128 stands for zero in the data rows.
Some points, each followed by its number:
[ 34 107 157 140 141 149 148 128 136 114 151  58] 0
[173 147 163 120 123 120 102 140 108 104 103 138] 1
[154 142 153 132 121 101 129 142 119 122 114 133] 2
[152 212 255 143 134 109  90 109 104  81  84 131] 3
[193 140 154  97 115 120  83 170  89  89  93 132] 4
[123 118 165 106 113 102 129 172 102  99 124  84] 5
[101 147 175 148 129 118 140 113 132 116 125 113] 6
[120 111  31 134 139 165 126  92 163 173 151 186] 7
[161  69  66  96 103  67 171 200 119 147 136  88] 8
[150 117  95 120 120 104 142 145 132 151 128 141] 9
[166 111 171  80 112 176  36 193  70  43 100  97] 10
[235 141 203  72 101  86  70 225  56  58  77  92] 11
[174 168 196 128 125  81 123 140 112 113  99 135] 12
[106 150 140 151 134 156 115  98 136 124 129 144] 13
[128 127  92 144 131 117 150 106 151 164 136 158] 14
[125 133 156 122 129 112 130 139 121 121 128 112] 15
[198  95  58  92 112 123 102 169 109 138 123 147] 16
[140  74  32 101 118 138 126 154 130 150 156 131] 17
[114 124 153 128 122 109 143 141 127 124 130 100] 18
[176 123 104 111 119 103 133 146 120 148 122 145] 19
[119 170  94 174 148 177 115  35 168 166 132 221] 20
[165 124 176  96 107 100 109 177  92  81 107  87] 21
[134 154  98 154 142 151 127  74 151 157 131 187] 22
[ 98  94  87 129 120  94 194 132 154 168 152 104] 23
[182 158 225 103 112  84  93 180  75  63  85  99] 24
[122 108 129 116 118 103 149 161 117 128 131  91] 25
[  9 150 119 189 164 191 152  17 190 159 173 150] 26
[ 85 151 126 171 156 171 119  59 161 142 141 170] 27
[133 173 163 152 129  84 160 106 136 153 117 148] 28
[ 47  96  77 143 138 137 182  95 169 175 173 101] 29
[141 165 244 116 126 115  89 167  82  57  91  81] 30
[112 123  50 146 154 229  78  66 155 148 149 196] 31
[129 149 160 140 133 128 123 110 127 122 120 135] 32
[200  97  83  97 102  86 134 189 109 139 116 125] 33
[101 153 187 150 128 104 149 114 134 124 124 113] 34
[ 54 172 128 183 170 210 107  15 172 150 150 191] 35
[144 139 113 143 130 125 140 108 137 145 126 166] 36
[127 137 111 140 136 150 117  94 140 141 132 165] 37
[187 120 104 111 118 110 118 154 122 133 120 153] 38
[182 126 169  94 112 130  79 193  75  68 100 102] 39
[ 77 129 169 137 131 110 160 134 127 115 141  70] 40
[ 59 168 122 186 167 211 108  18 172 150 145 196] 41
[192 114 177  86 103 115  78 209  73  63  93  85] 42
[150 111 131 113 111  91 138 164 113 128 119 110] 43
[227 142 170  87 102  64 110 206  74  94  85 115] 44
[108 147 182 136 133 129 121 123 121 106 122 107] 45
[133 142 122 135 138 142 124 109 136 139 124 153] 46
[ 70 157  93 176 157 194 124  28 178 162 147 193] 47
[166 121 135 106 115  99 129 171 110 120 113 111] 48
[187 128 178  92 112 117  86 195  79  67  98  97] 49
[ 54 134  56 177 163 207 129  23 190 177 162 197] 50
[ 67 103  82 150 141 147 161  84 165 157 155 129] 51
[127 161  76 170 155 153 139  48 175 181 136 212] 52
[ 70  55  94 108 122 124 166 169 128 126 166  52] 53
[ 84 134  77 154 153 216  90  51 160 141 154 196] 54
[ 46 147 116 172 166 221 101  37 165 141 148 166] 55
[150 157 158 126 127 116 120 124 120 119 108 137] 56
[235 130 130  85 103 111  84 198  77  94  91 139] 57
[ 76 147 103 160 155 187 120  58 166 147 149 166] 58
[199 139 189  87 105 100  81 199  75  72  94  96] 59
[189 135  94 118 122 130 101 135 124 140 106 180] 60
[119 158 217 133 131 111 124 135 107  92 113  92] 61
[197 101 112  88 104  64 143 209  96 127 113 105] 62
[ 64 103  54 163 139 111 204  81 183 197 168 135] 63
[ 82 117 167 132 121  86 172 147 127 124 136  68] 64
[130 155 157 140 130 128 122 113 128 120 116 133] 65
[ 90 151 142 161 150 165 117  73 150 133 141 157] 66
[ 80 154  52 189 169 204 129   1 193 193 160 230] 67
[176 114 172  83 111 132  77 209  74  64 103  86] 68
[167 136 198  96 112 109  92 188  81  69  99  87] 69
[114 135 153 138 132 117 140 131 131 124 131 110] 70
[ 98 141 186 133 129 122 131 136 122 107 128  95] 71
[157 125 123 117 116 103 135 150 119 127 121 129] 72
[ 49 133  78 167 157 225 108  36 176 152 163 180] 73
[ 82 121  32 163 160 241  99  28 176 170 168 206] 74
[193 117 172  80  99  84 106 214  76  79 101  85] 75
[180  94  92  93 110 103 129 173 107 131 122 129] 76
[134 110 142 105 119 132 102 166 100  92 122 101] 77
[ 47  84 140 116 128 117 165 149 128 114 158  34] 78
[219 121 110 103 102  49 154 185 115 155 105 137] 79
[145 128 147 117 123 107 127 160 112 117 121 117] 80
[128 159 185 130 128 131 115 121 115 108 111 129] 81
[193 128 172  87 105  98 101 195  75  88  95  96] 82
[127 110 132 117 116  80 166 161 121 133 133  87] 83
[ 87 142  76 169 153 200 114  41 171 159 152 192] 84
[ 42  73  93 123 128 134 173 143 150 139 169  67] 85
[137 113 134 120 106  38 202 166 128 153 127  86] 86
[209 105 117  88 100  67 135 205  96 122 101 110] 87
[109 150 104 145 148 201  87  65 147 136 135 182] 88
[222 141 145  92 111  96  96 183  90 106  94 137] 89
[134  93 110 101 123 143 104 169 104 102 129  94] 90
[ 73  88  77 132 129 139 157 118 152 153 160 108] 91
[118 150 170 136 133 112 129 119 119 120 122 121] 92
[ 90 149 120 169 145 116 173  67 169 177 142 158] 93
[ 87 140 150 159 131 109 172  94 150 151 140 123] 94
[114 151 159 141 130 125 127 115 133 122 125 122] 95
[130 110  32 139 131 139 155  93 163 190 151 174] 96
[112 126  95 139 140 156 127 102 143 141 134 157] 97
[ 83 132 148 148 133  93 173 122 145 141 136  98] 98
[174 148 220  90 117 138  54 193  63  36  85  88] 99
[ 74 138  89 165 153 162 148  57 172 171 152 168] 100
[ 42  62  48 129 138 173 157 122 158 149 173  95] 101
[ 37 113 161 144 141 139 153 116 138 113 151  63] 102
[119 124 101 137 133 169 103 110 133 129 134 145] 103
[ 68  89 104 133 125  96 190 136 151 155 155  78] 104
[153 128 140 113 121 107 126 155 108 115 116 115] 105
[111 156  94 169 149 179 116  48 166 160 134 209] 106
[ 30 152 106 183 168 214 120  21 181 153 157 169] 107
[149 144 104 139 131 147 107 105 137 139 121 171] 108
[ 64 150 105 170 153 204 111  42 164 143 146 178] 109
[139 118 165  98 123 144  82 183  80  73 117  83] 110
[165 107 175  88 109 108  94 205  80  66 104  72] 111
[148 169 233 123 123 125  82 150  90  66  98  99] 112
[ 82 162 118 174 161 188 113  41 166 152 143 187] 113
[ 49  86 147 125 126 130 157 151 126 105 154  48] 114
[135 155  73 163 143 153 131  54 169 177 132 218] 115
[167 136 172  96 116 143  70 170  86  70 107 108] 116
[108 140  81 165 139 125 166  69 171 186 149 175] 117
[168 114  84 110 114 119 125 151 123 140 118 148] 118
[ 72  68  89 117 123 113 175 153 135 144 166  62] 119
[ 66 103 157 122 126  93 174 155 129 117 142  51] 120
[143 143 149 132 121 108 136 132 129 124 116 135] 121
[ 88 132 149 141 131 122 152 119 137 123 142  99] 122
[ 85 134  80 160 152 205 109  52 167 154 147 185] 123
[193 122 197  71 103 137  45 219  51  40  92  81] 124
[139 113  89 130 127 130 134 129 135 145 137 145] 125
[156 101 117 102 106  90 153 177 106 124 125  95] 126
[147 149  71 155 141 139 140  66 161 180 135 207] 127
[147 107 103 112 111  87 161 159 122 144 133 118] 128
[125 128 159 119 129 150  99 145 104  86 123 108] 129
[188 122 170  80 108 144  53 210  64  54  95  99] 130
[210 123  98 101 117 111 103 165 107 136 107 159] 131
[100 146  98 162 151 174 113  63 162 153 139 183] 132
[136 133 120 130 137 170  94 109 131 118 125 148] 133
[ 94 109 123 137 132 111 163 134 143 140 148 102] 134
[146 164 189 133 135 107 124 121 118 108 111 130] 135
[ 66 173 157 182 155 161 131  37 168 147 135 158] 136
[149 142 148 124 129 126 108 134 114 111 112 136] 137
[ 91 156 113 180 151 143 149  46 176 165 134 175] 138
[ 64  96  66 142 137 147 161  94 169 167 165 125] 139
[203 109 109 102 102  58 154 190 110 141 114 119] 140
[128 151 192 127 124 114 119 133 113 106 106 113] 141
[112 138  48 165 149 156 150  49 181 194 155 208] 142
[204 145 140 109 107  60 142 172 110 137 107 143] 143
[ 78 125  84 157 154 214 101  51 162 151 155 177] 144
[196 115 157  78 108 150  51 201  63  55  96 101] 145
[209 112  83  98 109 104 114 172 108 133 113 157] 146
[219 110  75 100 106  79 139 173 112 159 116 159] 147
[220 143 139 100 109 114  81 176  83 100  95 154] 148
[149 174 223 136 119  80 130 136 110 106  95 116] 149
[167 120 119 115 117  88 143 159 119 137 118 114] 150
[182 136 153  96 119 135  75 163  91  86 102 131] 151
[ 48  83 144 116 132 144 147 150 122 102 157  48] 152
[140 138 166 128 128 148  86 137 106  88 111 126] 153
[181 140  96 123 120  93 141 129 135 164 123 170] 154
[188 100  79  98 111 117 120 165 115 138 121 144] 155
[135 144  75 157 137 142 133  79 155 172 137 187] 156
[ 34 130 183 150 142 132 153 110 142 112 148  67] 157
[170 145 149 122 116  84 140 154 109 130 106 127] 158
[119 172 197 148 131  86 150 116 126 124 116 116] 159
[122 163 239 130 123  82 130 148 101  82 102  79] 160
[187 108  55 109 120 113 133 148 135 162 130 170] 161
[151 128  88 135 127 137 128 108 140 156 128 173] 162
[116 106  46 134 135 175 121  92 154 154 149 168] 163
[ 65 159 127 170 159 200 111  49 163 136 148 173] 164
[165  87  91  99 106  77 156 186 116 139 127 101] 165
[ 67 143 106 169 156 169 138  62 170 165 151 163] 166
[ 82 124  88 155 149 143 165  78 161 170 150 142] 167
[ 39 112 173 136 137 136 145 129 134  98 148  58] 168
[138 125  75 137 127 108 157 108 155 166 139 161] 169
[154 160 156 139 124 103 138 119 128 137 109 147] 170
[ 92  93  41 135 143 171 137  91 163 171 156 152] 171
[167 126 162  96 119 161  57 167  84  69 105 116] 172
[109 146 125 153 142 144 134  81 155 146 137 155] 173
[130 131 151 128 115  79 166 145 127 134 125 102] 174
[213 144 183  94  99  62 118 203  78  99  84 107] 175
[ 59  95 109 135 127 110 186 126 155 153 155  79] 176
[ 70 110 104 141 135 124 171 110 152 156 154 110] 177
[185 106 116 104 100  57 155 184 112 144 117 101] 178
[ 86 144  99 155 153 172 132  67 160 156 149 160] 179
[194 163 141 124 124 133  87 129 110 117 102 176] 180
[116 160 191 146 130 113 134 113 129 118 116 122] 181
[ 63 150  95 179 160 199 127  32 180 161 156 188] 182
[ 97  96  55 139 133 104 196 108 165 192 161 132] 183
[113 129 167 124 121  98 144 148 119 107 123  88] 184
[105 160  90 180 158 186 124  28 182 175 143 214] 185
[ 79 120  68 165 149 172 149  63 174 167 159 172] 186
[143  87 103 107 110  87 157 179 114 129 135  90] 187
[ 98 159 183 152 138 146 118 106 132 111 118 127] 188
[152 149 162 124 125 102 130 133 118 119 108 131] 189
[167 156 156 131 128 128 103 123 114 120 103 149] 190
[ 89 136  70 156 154 224  92  41 160 151 151 198] 191
[105 142 167 141 128 114 145 120 134 125 126 105] 192
[ 96 114  88 143 139 164 130  82 158 151 147 155] 193
[100 153 106 164 158 193 101  46 162 150 137 196] 194
[162 163 174 127 123  99 123 142 114 115 104 130] 195
[151 121 109 118 122 122 129 142 126 138 129 139] 196
[184 114 107 110 112  92 132 163 118 144 118 141] 197
[122 146 179 132 125 106 137 130 116 116 114 100] 198
[183 104  98  95 106  86 138 186 104 136 121 119] 199
[226 151 170  99 108  86  93 184  84 101  85 142] 200
[147  96  97 109 107 102 153 172 124 141 132 103] 201
[128 119 123 128 127 104 149 138 137 141 139 119] 202
[ 94 139  75 156 153 232  78  43 160 141 142 207] 203
[ 82 112 119 135 135 116 161 122 146 147 152 103] 204
[127 152 187 126 123 106 123 142 114 102 109 104] 205
[ 56 111 140 136 125  94 186 129 144 143 156  68] 206
[ 79 112 165 123 130 112 143 146 120 109 139  65] 207
[225  94  70  80  97  77 141 203 103 146 117 138] 208
[116 151 215 122 129 110 119 156 103  85 110  87] 209
[ 41 133  84 161 166 217 106  42 167 147 164 164] 210
[123 145 133 137 137 118 150 115 140 140 134 137] 211
[227 120 156  80  96  85  90 219  63  82  90 100] 212
[184 100  77  99 105 101 132 177 111 140 121 132] 213
[175 118 145  95 112 121  99 178  95  96 103 107] 214
[ 98 121  58 149 150 195 103  66 163 156 151 189] 215
[ 89 117  46 148 155 230  89  58 160 148 161 186] 216
[176  96  90  95 107 107 122 172 111 127 124 119] 217
[145  96  97 117 109  63 182 167 135 160 133 104] 218
[131 138 190 119 119 104 120 153 111 100 117  91] 219
[121 163 202 143 129  97 148 119 126 116 113 112] 220
[127 129 145 126 134 125 120 139 118 115 126 119] 221
[124 140 194 123 116 107 126 150 107  98 118  83] 222
[205 111 125  81 108 129  71 198  75  80 107 117] 223
[111 158 117 161 147 133 149  60 156 166 137 168] 224
[ 45  96 132 130 136 148 143 126 141 114 154  75] 225
[ 45 101 119 135 138 169 139 112 145 122 163  85] 226
[ 60 100  69 147 148 206 121  72 159 148 159 146] 227
[103 170 173 163 137 125 137  81 145 133 119 149] 228
[189 103 105  96 103  65 160 189 114 143 116 105] 229
[152 105  90 120 118 119 140 142 129 148 130 144] 230
[179 125 209  73 111 137  53 216  52  30  93  70] 231
[158 100  89 110 107 105 140 166 122 140 131 125] 232
[124 108 154 111 117 102 139 176 108 105 132  68] 233
[135 159 189 135 127  77 161 133 123 125 113 108] 234
[168 129 145 105 119 124  99 162  99 100 110 118] 235
[172 122 142 102 116 138  85 170  92  88 105 121] 236
[165 107 146  98 106  79 139 188  99 116 115  85] 237
[149 140 132 129 125 109 139 118 133 136 119 147] 238
[134 112 128 116 113  95 148 157 118 129 131 105] 239
[ 33 144 229 154 140 119 152 115 130  95 140  59] 240
[105 139  91 152 146 166 128  75 157 159 143 172] 241
[183 117 134  93 110  87 127 185 102 112 116 109] 242
[109 150 110 158 145 145 137  73 155 166 136 174] 243
[131 118 161 109 122 115 120 167 110 103 121  89] 244
[118 113 147 117 114  99 143 165 117 114 130  79] 245
[159 144 148 122 117 105 123 146 116 119 112 128] 246
[ 47  77 109 119 132 126 172 147 139 129 153  57] 247
[ 41 110 156 133 140 158 143 127 135  98 151  64] 248
[171 118 138 105 106  58 159 177 109 130 115 100] 249
[ 53 104  83 156 147 146 167  80 170 170 165 129] 250
[ 51  84 118 126 125 106 180 153 140 132 156  54] 251
[ 67 117 169 126 130 118 149 141 122 103 143  61] 252
[118 119 164 114 122 109 125 154 107 101 126  88] 253
[109 124  46 153 146 179 126  70 169 172 154 193] 254
[127 129  94 147 129 126 152  99 148 169 136 159] 255
[187  89  87  84 106 111 114 191 101 119 118 118] 256
[ 58  71 107 121 121 119 173 155 133 132 156  55] 257
[140 151 167 125 126 117 113 131 120 114 115 126] 258
[167 112 102 118 111  57 183 166 136 160 125 117] 259
[166 131 151 111 114 129  95 161  95  91 108 117] 260
[109 153 165 148 140 131 131 105 135 125 126 131] 261
[155 139 147 115 126 127 106 141 109 114 109 130] 262
[139 148 111 143 139 148 113  88 147 145 124 167] 263
[115 135 122 135 140 161 111 100 135 130 136 152] 264
[123 117  85 134 130 159 118 117 136 135 141 144] 265
[ 58  87 117 131 129 133 160 138 135 127 160  69] 266
[ 98 125  42 159 150 189 133  48 179 180 156 205] 267
[ 74 151  94 180 160 191 131  31 181 166 150 183] 268
[101 165 106 175 154 175 125  34 173 172 138 207] 269
Which point above is nearest to each new point, looking only along the 4 directions in which the numbered points spread most? Its number follows each.
[195 138 172 103 109  85 109 177  91  98 100 114] 82
[145 150 167 133 123 107 130 132 120 124 107 129] 189
[185 136 214  91 115 133  50 198  69  35  91  89] 99
[199 133 134  97 110 100 111 170  95 116 101 134] 89
[205 145 200  90 105  92  84 197  69  66  83 103] 59
[147 129  71 139 129 139 124  98 152 157 134 174] 162
[106 145 174 140 131 145 111 118 121  99 124 113] 45
[131 136 159 125 124 113 129 134 122 110 123 118] 15
[119 120 138 122 124 101 150 137 133 127 131 104] 18
[103 148 186 146 132  85 172 120 137 136 125 102] 34
[ 60 109 114 148 136 142 154 109 152 144 159 108] 177
[172 103  79 117 105  57 185 170 132 178 130 131] 259
[175 115 146  94 116 129  92 182  86  87 104  99] 214
[106 139  98 152 140 166 124  81 153 153 142 169] 241
[ 65 109 138 132 129 101 176 135 137 136 149  80] 206
[ 66 120 148 144 135 126 154 117 145 125 144  82] 122
[ 86 122  56 160 148 173 136  62 174 171 161 180] 186
[144 194 242 146 133 111 104 116 115  90  89 128] 3
[194 113 176  76 106 105  81 220  68  63  97  79] 42
[ 73 137  51 178 164 205 124  22 187 177 160 205] 50
[ 73 133 134 155 137 117 174  92 156 159 150 113] 94
[ 75 160 117 174 155 184 119  31 173 156 145 187] 113
[206 140 141 103 107  96 107 170 101 117 100 137] 89
[153 117 113 120 119  95 148 143 129 150 123 128] 9
[172 113 117 110 111  82 146 169 115 140 115 121] 150
[163 103 103  97 112 112 122 179 109 120 121 118] 217
[144 116  69 126 127 118 153 120 151 174 139 171] 169
[190 110 130  85 108 147  69 185  82  80 108 126] 223
[ 89 129 174 134 134 124 133 130 125 114 132  92] 71
[139 130  62 142 140 141 128  82 154 174 140 188] 156
[160  95  92  92 115 127 116 170 107 120 129 120] 217
[134 172 194 142 127 146  94 107 117  95 111 143] 81
[130 174 187 156 134  66 175 109 145 149 117 132] 28
[198 128 163  93 102 104  91 191  84  84  98 117] 82
[ 63 119 149 139 135 122 163 115 147 132 152  84] 122
[188 158 215 104 109  81 113 185  84  83  89  98] 24
[124 161  81 178 151 151 144  37 178 183 138 218] 52
[118 141 118 143 132 121 146 103 144 154 138 145] 211
[194 149 100 127 127 131 104 110 134 149 106 203] 60
[174 146 188 111 124 137  75 161  86  71  95 123] 116
[104 144 115 164 139 116 172  83 161 170 138 157] 93
[127 139 106 152 133 151 128 102 141 145 126 161] 37
[126 134  89 153 138 128 143  89 158 166 138 172] 255
[155 110 124 104 116 100 138 163 111 121 125 109] 43
[204 114 121  92  97  53 152 196 103 136 109 116] 140
[ 32 135 200 155 144 112 174 111 148 121 144  60] 157
[ 94  86  75 132 130 104 184 126 156 171 156 102] 23
[182 105  55 111 113 105 142 146 127 160 125 158] 161
[ 85 132 105 157 143 156 141  72 163 152 148 151] 179
[151 112 139 101 105  80 145 188 104 110 121  82] 237
[177 126 139 103 120 122 103 166  98 109 104 127] 235
[154 102  96 107 114 112 132 156 114 135 133 127] 232
[ 55 112 176 134 125  96 179 143 130 116 145  44] 120
[130 163 115 169 143 127 148  68 163 172 133 189] 224
[129 138  84 151 135 144 144  77 163 174 135 179] 156
[ 64 122  65 168 163 183 140  51 186 172 169 174] 186
[ 12 134 186 164 147 139 171  87 159 125 152  67] 157
[147 107  95 111 120 134 121 152 118 126 131 125] 196
[114 144 184 123 135 142  97 139 108  87 115  99] 129
[ 39  62  51 129 140 164 163 113 162 154 177  95] 101
[203 112 148  78 106 148  50 202  69  64  92 107] 145
[149 146 121 136 132 124 132 111 143 149 123 158] 36
[ 81 143 127 156 145 144 148  78 154 149 144 139] 173
[170 126 172 102 114 106 100 186  91  85 102  98] 21
[101 163 108 171 161 215  85  36 155 139 136 209] 194
[172 119 118 110 111  82 142 170 115 133 118 121] 150
[225 103 109  82  92  84 111 204  89 114  97 120] 87
[156 180 182 141 140 144  89 106 118 107 101 165] 190
[238 127 128  77 107 111  76 199  78  95  88 140] 57
[127  88 110 101 113  86 162 172 121 131 138  85] 187
[ 58  78  19 149 138 140 188  90 186 199 180 142] 63
[121 151 128 148 130 129 126 105 144 139 127 150] 46
[112 132 149 138 129 119 140 128 132 123 123 111] 70
[ 84 142  89 172 148 159 140  44 183 175 154 183] 100
[ 82 123 110 151 141 143 149  85 158 153 155 137] 167
[183 139 236  75 104 113  66 225  45  26  79  65] 231
[ 35 141 202 151 143 131 158 101 145 109 145  67] 157
[199 115 155  75 111 150  49 199  62  61  98 109] 145
[ 95 155 145 157 141 117 157  89 148 151 135 141] 94
[134 178 172 161 128  71 182 100 145 156 116 139] 28
[ 79 135 149 149 139 133 139 107 147 131 139 114] 122
[117 101  97 122 125 135 132 139 127 129 138 117] 125
[144 159 135 156 124  73 181 104 146 173 123 151] 28
[168 136 106 131 120  91 158 124 142 158 120 163] 154
[ 66 121 151 138 136 126 153 116 141 125 142  90] 122
[117 128  58 144 141 177 126  80 159 169 146 184] 254
[165 143 139 125 119  85 145 145 129 137 119 140] 158
[ 88 105  74 142 137 170 133  97 150 151 159 139] 193
[138 121 163 114 120 113 124 160 101 100 119  93] 244
[206 113 113  97 104  69 151 187 104 139 115 125] 140
[183 119 102 108 112  78 151 155 125 145 118 137] 197
[204 106  74  97 114 108 115 168 111 133 110 152] 146
[120 108  24 151 136 143 163  76 177 200 158 179] 96
[108 127  92 149 139 139 154  89 159 167 143 161] 255
[158 123 125 110 119 107 126 150 117 123 119 119] 72
[137 109 136 115 115  82 164 164 118 131 129  98] 83
[142 180 141 169 143 117 136  70 157 157 119 190] 224
[196 155  99 133 125 130 104 105 136 147 104 204] 60
[114 161 203 149 133 101 144 121 123 117 117 110] 220
[111 126 166 120 131 156  96 141 109  93 116 100] 129
[175 142 197  99 120 119  87 186  78  64  97  95] 69
[160 158 152 123 126 135  98 125 112 109 109 145] 190
[187 100 125  88 111  84 127 199 100 109 107 101] 242
[ 65 112  80 146 151 197 110  82 158 131 159 139] 227
[ 52  74  47 139 128 116 202 107 169 185 177  97] 29
[193 124 158  84 106 130  67 197  78  75 101 106] 39
[243 133 123  93 100  73 115 192  88 127  90 145] 89
[127 159 181 138 135 123 117 123 123 108 114 130] 81
[218 149 201  94  97  51 119 212  73  85  84  95] 175
[160 129 146 119 121 108 125 144 119 125 113 127] 246
[171 118 119 107 115 132  97 155 107 108 116 133] 235
[110 142 147 151 135 109 150 108 140 141 131 126] 211
[112 139 135 143 130  94 158 114 144 150 135 132] 211
[157 146 169 122 121 120  99 145 106 100 104 124] 1
[179  98  50 106 117 109 142 154 130 160 138 157] 161
[132 144 207 120 119 113 110 158  95  78 109  90] 209
[ 69 127 180 141 130 106 160 130 131 115 141  75] 40
[ 90 121 115 139 130 113 158 111 149 153 146 121] 204
[100 153 112 156 144 176 114  62 152 153 138 176] 132
[ 67  97  59 143 139 146 170  91 168 172 165 141] 139
[ 99 154 125 153 153 201  83  66 149 123 133 175] 88
[ 46 115 158 146 135 124 163 118 146 123 147  68] 102
[139 113 156  85 115 142  83 184  83  65 120  81] 110
[ 78  88 135 117 120  98 170 164 120 120 151  50] 120
[144  79  76 103 114 102 147 178 120 140 141 104] 201
[ 38 117 177 140 139 144 143 120 129  99 143  54] 168
[127 140 138 144 127 115 140 110 140 138 127 140] 211
[ 94 147  84 162 159 234  72  44 160 138 142 199] 203
[226 168 141 124 116  80 120 143 110 137  89 181] 143
[122 119 121 124 130 135 122 134 125 122 132 122] 221
[ 63  93 159 121 122 100 173 155 125 112 153  45] 120
[ 33  92 103 141 133 117 193 120 162 157 170  74] 176
[156  88  96  96 116 139 104 171 105 114 130 106] 90
[147  98  87 119 116  89 158 159 130 157 136 118] 128
[ 81 147 109 163 154 191 120  51 164 148 141 170] 58
[ 67  74 112 116 124 115 174 156 132 128 156  56] 257
[144  76  95  94 111  83 161 190 118 137 134  81] 187
[114 146 150 141 132 112 147 108 138 143 133 131] 211
[162 121 106 123 121  97 141 134 133 151 127 144] 9
[156 171 162 139 132 142  97 106 123 119 105 163] 190
[199 116 174  73  98  89  93 226  62  71  96  73] 75
[ 70  96  88 140 133 118 179 109 160 163 163 107] 177
[ 51 127  76 172 160 221 108  32 177 155 162 177] 73
[233 105  62  93 104  74 137 178 110 163 115 164] 147
[184 114 132 104 104  81 142 189 101 123 113 116] 242
[ 75  95 141 115 121  97 169 165 117 118 147  53] 120
[ 90 112 132 129 128 112 156 136 134 132 139  93] 134
[168 104 162  84 107 101 102 214  72  82 108  66] 111
[124  89  76 112 120 109 157 155 131 145 146 112] 201
[195 142 103 123 117  90 143 139 125 155 116 165] 154
[ 99 115 123 130 125 111 161 134 135 132 135  96] 134
[144  99 115 102 118 126 114 169 105 110 129 101] 90
[110 126 137 135 127 116 142 130 132 133 134 115] 70
[127 132 148 123 125 135 123 139 113 107 124 109] 221
[ 79 126  62 164 154 176 137  49 174 175 154 178] 186
[ 79  77  53 126 123 133 173 129 154 161 164 109] 91
[163 112  83 122 114  50 195 152 141 176 127 129] 259
[157 144 127 135 130 115 125 123 127 133 119 152] 238
[159 105  77 109 126 141 110 152 119 133 131 141] 118
[170 121 118 109 106  76 145 159 118 143 115 127] 150
[158 125 117 123 123 110 131 136 130 139 123 141] 196
[127 125  72 147 127 100 174  97 164 180 145 163] 169
[176 106  76 104 107  52 183 169 130 169 131 127] 259
[213  97 101  73 107 141  67 208  80  85 105 135] 223
[128  84  88  97 119 137 125 165 114 122 132 102] 90
[134 166 189 142 129 111 122 117 113 112 108 130] 135
[ 51 109 146 143 127  93 193 121 148 140 154  69] 206
[111 159 117 158 154 189  97  63 149 128 134 190] 88
[ 75 115  71 153 147 165 146  70 169 169 157 152] 186
[131 149 188 133 126 104 128 145 113 103 111 103] 205
[189 118 100 101 107  93 137 169 116 142 114 141] 197
[139 158 102 154 139 149 120  71 151 164 125 198] 22
[175 120 156  89 112 131  74 192  75  75 101 104] 39
[137 156 243 117 119 101  99 172  85  60 100  73] 30
[ 74 149 186 155 133  88 175 113 143 142 136  89] 98
[126  77  40 108 124 149 134 148 134 154 151 128] 17
[ 41  86  76 140 139 139 181 101 168 157 170 100] 29
[128 169  99 167 157 190  98  37 168 158 128 231] 20
[158 102 124  98 107  77 153 192 111 123 119  94] 126
[ 89 144 194 136 132 117 140 129 118 103 127  81] 71
[170 113 166  89 106 112  98 199  84  79 106  81] 111
[207 102 129  74 107 131  73 212  76  81 107 109] 223
[ 75 150 213 142 137 129 132 117 121  99 129  81] 71
[121 112  53 139 140 169 123  89 148 165 151 171] 163
[139 166 179 142 133 138 101 115 120 104 107 143] 81
[189 123 122 103 115  87 128 169 107 126 107 135] 197
[ 94 111 123 128 128  97 170 136 136 146 143 100] 134
[ 65  96  76 139 140 142 169 100 167 162 164 116] 139
[139 141 161 126 126 122 119 134 117 108 117 123] 258
[154  96 111  95 109  87 143 187 104 129 126  94] 126
[122 177 197 157 134  97 153  98 137 128 112 132] 159
[160 128 128 122 123 106 133 142 125 136 118 134] 72
[131  88 104  99 116 132 122 173 110 112 137  93] 90
[ 92 112 131 129 127 106 160 132 134 136 145  93] 134
[ 79 163 160 169 140 120 162  74 156 154 133 130] 94
[166 111 144  96 105  79 143 189  98 114 116  96] 237
[176 150 147 119 112  77 149 149 118 131 109 129] 158
[119  82  74 106 117 110 154 151 135 141 148 102] 201
[133 101 133 108 106  79 168 172 115 126 135  80] 83
[ 78  74  81 114 120 103 180 157 143 147 154  75] 119
[162 102 143  86 114 126  94 188  90  83 111  95] 214
[ 93 120  60 153 148 164 138  67 165 169 151 171] 186
[140 144 152 129 125 135 114 125 121 115 119 136] 137
[ 59 129 132 157 148 154 139  84 155 135 152 123] 66
[ 82 120 142 142 133  94 173 122 145 152 150  99] 98
[143  82 106  92 110  93 149 187 108 121 127  81] 187
[123 130  41 150 152 226  75  58 161 153 149 214] 31
[ 72 120  92 148 152 202 100  84 146 127 152 147] 227
[194 123 137 100 103  73 135 186 101 117 101 109] 242
[ 59 123  51 167 159 200 139  32 189 178 169 187] 50
[ 99 104  93 128 130 101 179 120 147 162 147 111] 23
[132 187 197 158 125  64 177 101 146 150 118 140] 28
[113 156  80 159 150 185 110  54 163 165 140 201] 106
[ 92 111  89 139 135 120 164 107 153 164 151 132] 177
[169 127 130 111 118 104 126 151 116 125 115 132] 72
[223 106 103  77  99  92 112 203  90 114 102 122] 87
[157 171 178 134 134 134  88 121 114 102 102 154] 190
[ 76 112 123 135 128 127 157 117 147 134 151  95] 204
[208 101 117  80 102 122  86 208  81  92 107 114] 223
[ 90 157  47 186 163 195 127   9 195 194 150 232] 67
[227 136 196  81  98  98  71 216  63  57  77  94] 11
[210 110  58 104 111 104 130 151 124 161 122 174] 161
[157  85  64 104 111  68 187 167 134 168 136 121] 218
[112 158 209 137 130 114 126 123 111  95 113  99] 61
[179  99  99  83 113 153  63 191  92  87 118 125] 223
[ 51  81 133 126 121  89 189 148 139 139 156  47] 251
[ 74 132 103 157 157 197 111  64 156 137 146 162] 58
[151 161 142 146 127 101 139 109 132 146 118 156] 170
[119 121 150 122 126  96 141 140 124 126 129  99] 18
[169 124 115 113 114  85 152 154 122 145 124 131] 150
